(in the rows, 128 means zero)
Each path below is one point turned by a fixed rotation once a step. After each direction that follows a path, write how fast that rotation turns it, in degrees a step (0 if it stays still).
Each turn is a multiple of 5 degrees from 10 to 175, or 0.
Each row of a path follows its step; steps can be skipped.

step 2: [129 129 132 132 123 127 128 122 123 130 122 136 129 130 127 132 141 123
 126 126 133 115 129 130 134 125 120 136 134 120 132 122 131 125 134 127
 125 119 121 126 122 128 131 125 126 123 137 124 125 124]
step 4: [121 119 123 129 132 132 134 119 119 132 127 135 134 119 135 120 128 124
 137 123 123 132 131 122 131 133 125 130 132 127 137 128 133 132 126 131
 131 123 125 122 123 128 132 128 134 129 130 124 137 134]
step 6: [126 129 127 136 127 132 131 127 125 130 126 128 127 129 129 123 126 128
 134 127 120 127 130 114 127 129 138 116 128 125 129 126 132 129 141 136
 122 133 139 126 126 124 127 132 127 138 128 130 121 132]
step 8: [131 126 127 126 126 125 132 130 121 124 122 128 121 139 138 132 127 134
 118 134 130 123 126 124 118 133 136 131 125 121 125 121 132 125 125 131
 126 130 131 133 121 122 124 132 136 130 135 133 130 122]
step 9: [130 128 121 131 126 123 139 122 120 132 124 131 127 125 122 132 129 125
 119 126 134 122 125 127 126 133 124 140 129 130 121 121 126 138 128 128
 126 123 127 134 126 118 119 127 126 137 125 128 130 133]
step 10: [131 124 120 131 140 131 129 131 126 127 126 133 124 130 127 128 126 125
 126 127 141 126 134 138 124 126 122 128 126 129 121 120 128 135 134 130
 122 124 124 127 122 122 129 129 141 118 122 127 130 123]
step 12: [123 129 126 132 138 123 125 126 134 127 131 131 127 120 128 132 127 135
 130 121 136 131 127 126 129 137 123 118 132 129 131 130 136 126 125 125
 118 127 125 126 130 131 127 117 138 130 124 134 123 138]
step 14: [125 128 118 134 122 126 130 134 127 125 126 124 115 127 121 132 131 123
 133 118 127 126 123 124 125 121 135 127 127 122 125 129 132 123 128 120
 124 129 131 126 128 134 121 119 124 128 139 132 131 136]
step 15: [128 128 134 131 129 127 133 132 116 121 125 131 120 126 122 143 129 130
 127 129 128 136 129 123 136 123 136 128 120 114 126 127 133 128 127 128
 127 126 125 127 121 127 134 125 130 129 128 121 133 126]
step 16: [133 121 132 119 131 131 134 126 120 124 126 125 127 137 126 132 131 118
 131 131 123 132 124 126 120 136 130 135 117 126 123 132 125 133 131 128
 124 121 119 127 122 131 125 119 124 128 129 130 130 133]
Speeds:
[131 131 129 127 126 129 130 126 128 127 129 132 129 127 127 127 127 127
 129 126 127 126 126 128 131 129 127 129 127 127 132 127 126 129 129 131
 130 128 128 127 127 127 127 128 127 130 129 127 129 126]
160
[126 126 128 128 131 128 131 128 127 128 126 126 128 127 127 129 131 127
 128 126 124 128 128 127 129 127 129 124 126 128 129 128 127 127 126 126
 131 129 128 125 129 126 128 128 128 127 128 129 126 127]
40
